Each row is where one point has got to under a steady rotation. How many steps took it there?
The counts run from 0 to 185.
[ 0.73 -0.38 -2.72  2.46 -2.10  1.28  0.76 -0.05 -0.71 -1.89  1.99 -0.71
  1.54  1.63 -2.86 -1.54 -0.39  4.21 -2.02 -1.44 -2.18 -0.23 -2.28 -4.22
 -2.30  1.15 -1.43 -3.91  5.62 -0.84 -1.75 -0.23 -0.35 -2.90  1.46] : 93
[-0.92 -0.27 -2.11  5.97 -3.35  1.06 -1.30  1.23 -2.01  0.40  2.07  1.39
  2.01  0.57 -2.20 -1.18  1.76  0.76 -4.13 -0.61 -3.00 -0.50 -1.22  0.11
 -3.62  1.41 -1.72 -2.61  3.48 -0.25 -0.71 -1.34 -3.40 -1.02 -0.45] : 16
[-1.10 -0.91  0.91  2.19 -4.02 -1.04  0.88 -0.16  3.87  2.62  0.58 -0.41
 -0.09  3.40  1.33  0.61  3.10 -2.56 -0.14 -2.36 -3.88 -2.10  0.08  0.81
 -1.48 -2.74 -1.86 -5.26 -0.22  1.34  3.78 -0.34 -0.49 -1.07  2.81] : 146
[-0.54  1.15 -4.15 -0.23  0.89  1.66  1.97  0.25 -3.35  0.38 -4.32 -0.80
 -0.74  1.88  0.47 -1.75 -1.58  1.65  0.76 -0.19  0.35  1.18 -1.09 -4.40
 -2.35  2.08 -1.22 -0.88  4.95 -2.93 -2.28 -0.55  1.47 -1.34  3.85] : 178
[-2.15 -0.25 -1.82  0.42 -1.33 -3.60  0.89 -0.40  2.31  1.11 -3.14  1.13
 -2.09  2.16  4.51  3.84 -0.13 -3.31  2.41 -3.42  0.20  0.74 -1.73 -0.65
 -0.10 -4.85 -0.26 -0.50 -1.94  0.86  2.67 -0.93 -2.65  0.03  2.04] : 57
[-3.86  1.59 -0.60  2.23  0.75  0.49 -0.65  0.49 -1.79  3.94 -0.21  0.41
  0.04  0.33  3.26  3.45  0.46 -3.85  5.04  4.21 -2.19  0.48 -0.36 -0.63
 -0.78 -1.03  0.08 -1.76  1.40 -2.16  1.13 -2.92 -3.26 -0.05  0.30] : 124
[ 1.42  0.15 -2.92 -1.22  0.29 -0.08  2.69  1.56 -2.88  0.80 -2.51 -1.39
 -0.92  0.86  0.35 -1.52 -2.89  4.24  1.35  0.46  0.82  1.35 -0.10 -3.81
 -2.32  1.00 -0.54 -2.28  4.29 -3.64 -3.94  1.87  0.06 -2.37  2.92] : 180
[ 1.76  0.08 -1.73  0.52 -2.40  1.18  2.58  0.55 -1.10  0.67 -3.81 -1.06
 -0.35  3.32  0.13 -2.59  0.97  1.81 -1.99 -2.55  0.59 -1.14 -1.61 -2.48
 -3.42  1.77 -2.93 -1.60  4.08 -1.48 -0.45  0.91  2.76 -0.39  4.89] : 167
[ 0.70  0.10  1.28 -3.00 -3.74 -3.39  2.05  3.36  3.37  3.85 -2.27  0.26
 -2.28  2.72  1.78 -0.21  0.14  1.52  4.31 -2.82  0.26  0.13  0.74 -2.06
 -1.17 -4.26  1.61 -0.63 -1.72  0.60  0.38  2.73  1.15 -0.92  1.63] : 64
[ 0.79  1.09 -3.76  2.00 -3.91  1.31 -0.76  2.27 -1.62 -0.21 -1.69  1.63
  0.68  1.73 -3.03 -2.19  0.49  3.49 -1.33 -3.87  1.13  0.88 -2.50 -3.75
 -3.94  0.80 -0.11  2.07  4.27  0.61 -0.34 -0.58  2.13  0.24 -0.26] : 89
[-0.63 -0.36 -1.71  6.08 -4.15  0.45 -1.23  2.27 -2.32  0.64  1.17  1.94
  1.77  0.45 -2.51 -1.53  1.71  1.15 -3.99 -1.50 -1.91 -0.43 -1.51  0.39
 -4.20  1.42 -1.18 -0.79  3.21  0.55 -1.04 -0.88 -3.66 -0.68 -1.29] : 15
[ 0.23 -0.64  0.52  1.89 -0.40 -2.23  0.80  2.97 -2.63  1.77  1.80  0.50
  0.06 -2.68  2.43  3.91 -2.20  2.47  3.20  3.23  0.64  1.02 -0.44 -1.07
 -1.81 -2.51  0.81 -2.06  1.10 -2.04 -1.66  1.41 -6.27 -0.55 -2.00] : 118
[-2.15  1.29  0.14 -2.17 -1.08 -0.97  1.61  0.80  2.90  4.72 -2.67 -0.42
 -1.72  4.05  3.14  0.26  1.02 -2.37  5.53 -0.67 -1.77 -0.18  0.66 -2.38
 -0.10 -2.39  0.59 -1.71 -0.42 -0.78  1.38 -0.09  2.46 -1.22  4.09] : 61
[-0.60 -0.79  1.37  3.48 -5.21 -2.05  0.34  1.65  3.50  3.01 -1.38  0.66
 -0.07  3.16  2.14  1.16  3.82 -2.25  0.03 -2.61 -1.76 -2.21 -1.34  1.72
 -1.75 -2.12 -1.56 -1.79 -0.73  2.20  2.37 -0.32 -1.82  0.24  1.86] : 144
[-3.67  2.03 -2.27  2.00 -2.33  2.25 -1.57  0.93 -0.76  1.39  2.33  0.57
  2.06  1.30 -3.08 -3.92  1.17 -0.72 -0.16 -0.23 -5.98  1.34  0.89 -2.94
 -2.70 -0.32  0.50 -3.25  3.34  0.62  0.79 -1.66  0.60 -1.89  0.55] : 7
[ 0.67  0.49  2.18  0.97 -5.43 -2.29 -0.33  4.46  1.22  4.76 -1.75  2.06
 -1.06  1.21  1.30  1.32  2.17 -1.03  2.49 -1.94  0.21 -0.36  1.11  1.22
 -3.02 -3.59  0.09  0.35 -2.69  1.57  2.65  1.02 -0.32  2.08 -0.71] : 141
[-0.66  1.53  2.42 -0.84 -3.86 -0.80 -0.28  3.63  1.28  5.43 -0.20  1.11
 -1.45  0.83  0.98  1.31  1.38 -1.59  4.58  0.10 -1.61  0.68  3.43  0.36
 -2.53 -3.77  0.26 -1.47 -2.34 -0.57  3.48  1.35  0.88  1.19 -0.30] : 139
[-3.30  1.18  1.10  1.06 -1.31 -0.12 -0.70  0.76  2.03  4.47  1.06  0.05
 -0.57  1.79  2.40  2.45  2.12 -4.04  4.07  1.38 -4.11 -0.20  1.75  0.26
 -0.75 -3.05 -0.44 -4.07 -1.18 -0.57  3.56 -1.27 -1.17 -0.56  1.29] : 136
[-0.70  0.30 -3.00 -0.15 -2.25  1.16 -0.33 -1.07  2.07 -1.34  2.37 -0.33
  0.42  3.14 -3.11 -2.36 -0.06  2.15 -0.84 -4.00 -4.05  1.43  0.11 -4.18
 -1.78 -1.33 -0.36 -4.42  2.73  0.49  0.94 -0.41  2.62 -2.74  1.86] : 83
[-1.15 -0.14 -2.03  4.00 -1.63  2.37 -0.89  0.09 -2.68  0.27  3.85  0.64
  1.28  0.54 -2.36 -0.87  0.51  0.31 -2.98  0.80 -4.48  0.78  1.05 -0.41
 -3.82  1.01 -2.01 -5.05  3.35 -1.78  0.61 -1.10 -2.02 -1.86  0.42] : 18
[ 0.98 -0.17 -3.15  3.56 -3.34  1.14  0.08  1.01 -0.95 -0.58 -0.81  0.31
  1.72  2.43 -2.37 -2.00  1.21  3.89 -2.15 -2.45 -0.38 -0.61 -3.66 -3.60
 -2.87  2.11 -0.76 -0.61  5.81  0.35 -2.02 -0.98  0.51 -1.16  1.23] : 91
[-3.68  0.17  0.56  2.34 -1.77 -0.77 -0.18  0.02  2.35  3.61  1.07  0.23
 -0.14  1.62  2.74  2.94  2.21 -4.55  3.44  0.81 -4.35 -0.36  0.42  0.73
 -0.29 -2.62 -0.32 -4.07 -0.84  0.08  3.20 -2.35 -2.66 -0.95  1.18] : 135
[ 0.11  1.26 -4.52  0.08 -0.45  1.39 -1.60  0.34 -3.83 -2.97  2.44  1.49
  0.43 -1.39 -3.15  0.58 -3.04  3.17 -0.98 -1.86  0.17  3.69  0.05 -4.39
 -3.96 -1.72 -0.68 -1.83  3.47 -1.21  1.21 -0.26  0.08 -0.16 -1.61] : 97
[-0.24 -0.79 -1.33  0.46 -4.43 -3.91  1.11  1.80  4.27  0.93 -2.74  0.91
 -1.22  2.91  1.51  0.36  0.70 -0.10  0.94 -5.70 -0.49  0.05 -2.10 -1.06
 -0.43 -4.28  1.19  0.48 -1.35  3.07  0.66  0.89 -1.75 -0.92  1.13] : 67
[ 0.84  0.42 -3.34 -0.79  0.65  0.86  2.71  0.98 -3.25  0.85 -3.56 -1.32
 -0.63  1.54  0.47 -1.70 -2.28  3.28  1.34  0.32  0.93  0.94 -0.67 -4.32
 -2.23  1.64 -0.71 -1.59  5.07 -3.52 -3.17  0.55  0.87 -2.07  3.45] : 179
[ 0.34 -0.03  1.96  2.33 -6.26 -2.44 -0.13  3.69  1.96  4.42 -2.09  1.53
 -0.48  1.49  1.69  1.27  3.03 -1.40  1.36 -2.49  0.25 -1.28 -0.31  1.87
 -2.85 -2.97 -0.28  0.46 -1.69  1.76  2.56  0.53 -1.19  1.71 -0.03] : 142
[-2.49  1.59 -3.85  3.23  1.31  1.09 -1.66  0.39 -5.31  0.02 -0.18  1.93
  0.89 -1.45  1.37  3.29 -1.70 -1.08  1.87  2.47  0.70  2.07 -2.26 -2.54
 -2.46 -0.35 -0.49  0.96  3.80 -2.07  0.16 -3.13 -3.31  0.96 -1.03] : 111
[ 0.86 -0.55 -2.30  1.30  0.33 -0.45  0.17  1.18 -4.39 -1.92  2.98  0.46
  0.95 -2.96 -0.11  2.51 -3.65  3.91  0.20  1.46  0.40  2.29 -0.64 -2.84
 -2.56 -1.57 -0.20 -3.38  3.22 -2.49 -0.96  0.80 -4.45 -1.33 -1.74] : 107
[-1.99  0.92 -4.21  2.57  1.26  0.47 -1.71  0.53 -5.39 -1.23  0.51  2.10
  0.96 -2.45  0.97  3.25 -2.54 -0.56  1.09  1.36  0.94  2.73 -1.77 -2.69
 -2.67 -1.22 -0.36  0.06  3.15 -1.71  0.58 -2.58 -3.67  1.08 -1.65] : 110
[-0.75 -0.39  1.17  0.89 -3.55 -0.56  0.84 -0.28  3.61  2.31  1.37 -0.61
 -0.37  3.25  0.75  0.27  2.53 -2.25  0.07 -2.37 -4.11 -0.91  1.51  0.34
 -1.89 -3.06 -1.90 -6.04 -0.90  0.77  4.37  0.19  0.71 -1.30  2.75] : 147
[-1.17  0.48 -0.98  2.44 -5.19 -1.88 -0.92  3.88  0.03  0.29  0.40  1.38
  1.93 -0.43 -2.16 -3.27  0.56  2.23 -0.77 -3.47 -2.39  1.19 -1.72 -1.65
 -2.40 -3.18  2.51  0.33  1.37  3.67 -0.90  1.12 -2.66 -1.43 -2.42] : 2
[ 0.96 -0.36  0.65 -2.01 -4.27 -3.87  1.66  3.32  3.65  2.87 -2.61  0.48
 -1.87  2.22  1.65  0.28  0.24  1.47  3.22 -4.50  0.61  0.52  0.07 -1.37
 -0.99 -4.48  1.81  0.29 -1.93  1.60  0.19  2.57 -0.10 -0.84  1.03] : 65
[ 0.24  1.41 -1.05 -2.76 -4.11 -0.81 -0.35  2.87  2.20  2.50 -1.36  0.88
 -1.27  3.10 -2.26 -2.61  0.44  2.45  2.57 -4.76 -0.86  1.79  1.33 -3.52
 -2.49 -2.96  1.69  0.03 -0.04  1.30  0.99  1.60  4.30 -0.59  0.60] : 75
[ 1.24  1.60 -1.53  2.62 -2.26  1.59 -2.14  2.89 -5.89  1.86  0.73  3.18
 -0.22 -1.58 -1.82  0.83 -0.57  1.01 -1.33  0.28  1.24  1.75  2.21 -0.24
 -5.99  0.53 -1.84 -0.01  1.68 -2.64  1.70 -0.21 -0.77  2.48 -1.65] : 23
[ 1.29 -1.17 -0.85  5.52 -1.33  0.85  0.98  0.75 -3.15  1.49  1.50  0.30
  0.18  0.39  0.62  2.03  0.75  1.04 -2.08  2.59 -0.66 -1.63 -0.34  0.81
 -3.32  2.20 -3.45 -4.48  3.68 -3.65 -0.66 -0.52 -3.83 -0.82  1.69] : 28
[-0.63  0.48 -1.86  2.70 -1.06  2.27 -1.41  0.18 -3.11  0.47  4.51  0.98
  0.51 -0.06 -2.42 -0.68 -0.53  0.79 -2.19  1.23 -3.71  1.63  2.51 -0.77
 -4.04  0.34 -1.94 -5.57  3.08 -2.53  1.57 -0.80 -1.16 -1.46 -0.25] : 19
[-2.01  1.45 -1.78  2.93  1.28  1.82 -0.37  1.29 -4.44  2.52 -0.79  0.43
  1.05 -0.51  1.91  2.61 -0.63 -0.66  3.39  4.81 -0.01  0.39 -1.60 -2.23
 -1.90  1.42 -0.42 -0.12  4.57 -3.51 -1.24 -2.73 -2.40  0.40  0.22] : 113
[ 2.15 -1.61  0.25  0.74  0.04 -2.81  2.40  0.65 -1.59  1.05  0.93  0.22
 -1.69 -0.74  4.36  5.04 -2.52  0.29  1.72  1.30  1.53  0.01  1.13  0.47
 -1.67 -2.72 -2.25 -4.82 -0.49 -3.40  0.89  1.93 -4.09 -0.51  1.57] : 42
[-0.32  1.86 -1.21 -3.32 -3.52 -0.05 -0.14  1.71  2.47  2.58 -0.73  0.44
 -1.25  3.21 -1.89 -2.40  0.29  1.53  3.07 -3.98 -2.04  1.59  1.79 -3.92
 -2.05 -2.70  1.22 -1.23 -0.16  1.01  1.72  1.24  4.79 -1.34  1.26] : 74
